Families of rows that turns and mirrors carry onto each other, the same ones carrying the whole set onto itself: the rest of each named row's family, in list order:
5 families of 8 rows:
K_119: [-12  30  -5 -35   3   3 -31 -32  22 -17  12   5 -42 -17]
K_379: [-27  28 -26 -17  14 -23 -11   8   4  22  52 -17 -38  15]
K_802: [ 29  16 -26 -20   1   4 -13  -5  15  45  60  14  31  32]
K_426: [ -8  52   3 -26  17  13  -6   7  21  30  56  16 -44  18]
K_180: [ 31  17 -28 -20   6   3  -8 -15   2  46  62   6  20  33]
K_277: [ 24  25 -31 -22  12   3 -19   3  41  48  22  -1  29  35]
K_114: [ 36  13 -27 -24   0   1 -17 -14  22  42  72  10  21  33]
K_492: [ 20  22 -27 -23  11 -10 -14  -8  40  51   7   2  28  31]
K_998: [-34   8  16  -5 -28  -3 -24 -15  16  -7  41  12 -39  -3]
K_820: [ 13 -23 -17  -8 -14  -1 -42 -46  38   3  24  -2  17  18]
K_55: [  7 -11 -28 -12 -13   3 -40 -50  44   1  22 -15  12  23]
K_409: [ 36   8 -23 -19  10  21 -22 -16  15  45  64   1  24  30]
K_313: [-21  26 -29 -12   0 -16  -7  14  -1  25  58 -22 -32  19]
K_747: [ 17  17 -22 -28   8   3 -11   3  45  48  12   6  18  40]
K_532: [-27  13   7   0 -33 -18 -22 -25   4  -7  45  18 -34  -3]
K_142: [ 22   0 -18  -8 -19   6 -37 -51  50   0  34  -2  20  25]
K_807: [-13  12  10  -5 -25 -16 -24 -28   4 -16  44   9 -40  -3]
K_332: [-13  38 -30 -23   5 -21  -2  19  -5  12  42 -17 -34  15]
K_877: [-11  27 -13 -30  -4   2 -42 -27  23 -18  22  -2 -49 -11]
K_276: [-24   7  11  -3 -38 -14 -20 -26   7 -12  50   0 -37   7]
K_796: [ 12  21 -36 -19   7   2 -14   3  42  48   9  -8  22  32]
K_586: [ -7  53   2 -28  13  17 -11  16  26  35  36  11 -38   6]
K_774: [ -8  60   9 -16   3   7  -7  10  21  21  47   6 -43  17]
K_902: [ 24  -7  -7 -24  -8   2 -32 -39  17  27  15  38  27  -6]
K_970: [-23  38 -17  -9  11 -16 -12  20   8  28  53 -19 -35  24]
K_384: [-22  29 -18 -18   6 -24  -8  14  -4  33  40 -23 -35  21]
K_429: [-18  22 -10 -25   6   4 -36 -27  11 -16  28 -11 -43 -19]
K_955: [  8   8 -22 -18  13   3 -12   5  35  50  13   9  32  28]
K_42: [-14  24  -4 -22  -3  -3 -34 -27  23 -26  16   4 -46 -12]
K_958: [ 32  21 -19 -22  -7  13 -14  -9  12  47  66  15  22  28]
K_585: [ 22  -3 -16 -29 -22  -3 -27 -35  17   9  14  30  31  -2]
K_937: [ 19 -21 -28  -9  -8   2 -43 -47  49  10  36  -2  13  21]
K_706: [ 11 -13 -17  -6 -25  -1 -48 -49  46  12  26  -9  13  22]
K_851: [-16  17  14  -5 -37 -17 -28 -14  10  -5  47  12 -47   1]
K_125: [ 22 -11  -6 -23  -8   8 -36 -47  22  10  22  33  24  -4]
K_753: [-14  32 -17 -22   8 -10 -32 -28  17 -18  17   4 -48 -15]
K_195: [ -9  50  18 -27  11   5 -17  11  22  35  45  12 -45   7]
K_126: [ 19 -10   1 -31 -20  10 -25 -44  11  12  26  36  23  -3]
K_967: [ 17  -8 -17 -33 -10   6 -33 -45  16   8  21  40  20 -10]
K_349: [ -7  53   2 -28  18   6 -13  19  12  30  49  11 -41  10]

Which other rows belong to the same family as K_970? K_802, K_277, K_820, K_807, K_42, K_125, K_349
Which other rows belong to the same family as K_585? K_998, K_409, K_142, K_332, K_774, K_429, K_955
Which other rows belong to the same family as K_276? K_119, K_55, K_313, K_796, K_586, K_958, K_126
Which other rows belong to the same family as K_753? K_379, K_114, K_492, K_902, K_937, K_851, K_195

Families of rows that turns and mirrors carry onto each other, the same ones carrying the whole set onto itself: the rest of each named row's family, in list order:
4 families of 8 rows:
K_565: [-32  31   7 -25  -5  -8  -2   4  25 -44  -9  28  27   4   6  21 -17 -21
  19  -6   3  40  25  18  16   6]
K_423: [  1  18  14   9 -17 -37  42  -5   4   0 -32 -21   3  -9  -7  16  -8 -11
  47  38 -16  -8  -7  29  -2  -1]
K_704: [-54  -5 -21  13  19 -32 -10   4 -14 -15 -35  25 -24   7   1  32  17   1
 -22  -9 -10  -9  35   2  18  -5]
K_648: [-19   8 -10   6   9  11  -2  12  -6 -40  11  11 -13  18   2   6  14 -29
 -44 -45  22   3  -8 -22  11  21]
K_584: [ -1  14  13   6 -22 -52  36  25  -2 -24 -11  31   2   9  14  27   4 -27
   6 -33 -18  -4  29 -33 -28  -7]
K_899: [  6 -20 -14  31   2 -41  24  -1 -15  -4  -6 -34 -32   6  10  -3  29 -13
  -4 -12 -32 -36 -21 -21  -5   6]
K_369: [-19  21   9   3 -25 -20   5  10  22 -36 -23  30  20  10   6  37 -10 -13
  15 -30  15  54  11  27   4   5]
K_797: [-36   7 -25   2   5 -25 -19  -6 -27  -3 -39  19 -12   7  -1  51  22   2
  16   6  -8 -15  32   6  20  -3]
K_609: [ 26  18  14  -9 -22 -16  32  -2  23 -32  20 -29  19   3  14 -14  -8 -34
  36  -7 -19  11 -27  -7  -8  17]
K_932: [ 15   4  15   1 -25 -40  38  33 -14 -26 -24  14 -17   7   6  26   5 -19
  -1 -23  -3 -35  18 -36 -12 -15]
K_71: [-11  21  20 -10 -19 -13  -4   4  18 -44 -12  23  29  12   4  32   0  -8
  11 -16  -1  53  24  22  26  10]
K_721: [-22  11   2   0  15  11  -9  -1   8 -35  31   5 -12  24  15 -11  26 -22
 -27 -46  -5  14  -6 -27  -6  -4]
K_503: [-29  18 -26   9  12   3 -16 -29  21  -5  10 -21   6  10  -1   5   5 -13
  11   5  -3  34 -11  41  22  29]
K_328: [  9  27  17  -2 -33 -19  35   2  24 -24  13 -27   9  15  31 -13 -11 -32
  11  -4 -13   9 -43   4 -13  23]
K_647: [-21  16  18  -9 -26 -16  16   4  13 -35  -9  26  30  23   0  41 -24 -13
  30 -29  12  34  22  14  11  -4]
K_398: [-16  24 -10  16  13  13  -1   0  -4 -41   8   1  -7  18  20 -10  21 -35
 -30 -52   9  11   4 -29   5  12]
K_854: [-26  -3 -23   0  20   3 -17 -24  10 -23  -4 -37  -7   0   0  -6   7  -6
   8  20 -11   6 -24  29  41  17]
K_355: [  7   3 -19  14   9 -15  11   0 -20   7   9 -41 -31   5   1  -5  17 -24
  -4  14 -16 -53  -6 -21   3   5]
K_811: [  7   4 -30  20  11 -22   4  -1  -9   5  -6 -33 -42  -7   6 -12  32 -17
 -18  13 -18 -35 -12 -10  -1  16]
K_795: [ 23  15  14   9 -20 -11  40  11  31 -28  23 -27   1   8   8 -21 -13 -35
  -5 -24   1  14 -25  -1 -11  16]
K_270: [-31   1 -26  10   2   2 -28 -24   4  -4  -3 -28  -2 -10   7 -18   6   7
  16  12   2  20 -16  21  25  23]
K_121: [ 10  14  17   2 -11 -47  46  29   1 -35 -13  22  -6  23   4  42   2 -41
  -3 -28 -19 -20  20 -19 -16 -11]
K_999: [-29  17 -38  -1  -5   5 -21 -17   8   3  -4 -28 -11  -4  -1  -9   0 -19
  15   8   1  31  -4  25  33  32]
K_201: [-29 -10 -26  13  25 -25 -18   3 -18 -14 -28  19 -17  -3 -18  37  21  -5
   2 -12  -4  -7  49  -5  24 -14]
K_281: [ -6   1  -9   2 -20 -61  28   4   0 -14 -44  -9   6 -12  -1  28 -15 -15
  42  29 -23 -11  10  23  16  16]
K_363: [ -3  -6   1  -7 -21 -56  20   6  11   2 -23  -8  -1  -6 -10  33 -12  -1
  42  35 -25  -7   3  31   7  -2]
K_238: [ -8  -6 -28  19  12 -30  22   2 -12   6  -3 -28 -37   2   7  -6  10 -26
   3  -3 -16 -52 -20 -22 -14  -1]
K_465: [  9  14   0   7 -24 -45  18  -1  11  12 -24 -21   3  -5   5  28  -7  -5
  55  28 -24  -3  13  29  -3 -12]
K_749: [-16   5 -24   2   2   1 -22   9   1 -31  17  15 -12  25  15  12  18 -22
 -36 -54  10   6  14 -26  11  12]
K_576: [-21 -19 -24   9  16 -25 -15   1 -27  -1 -45  12  -4  16  -3  45  23  -7
   8 -10   2 -11  40   5  26   1]
K_628: [ 10  43  14   4 -31 -12  32   8  28 -27  31 -20  -6  -1  10 -12 -16 -28
   3  -4  -7  11 -34   2 -18   7]
K_206: [ 18   5  26  15 -11 -41  37  28  -6 -32 -10  19  -1  19   9  42   5 -16
  -6 -24  -4 -30  11 -19 -24 -23]

Which other rows belong to the same family as K_121? K_71, K_328, K_398, K_270, K_201, K_363, K_238
Which other rows belong to the same family as K_609? K_565, K_704, K_584, K_899, K_721, K_854, K_281

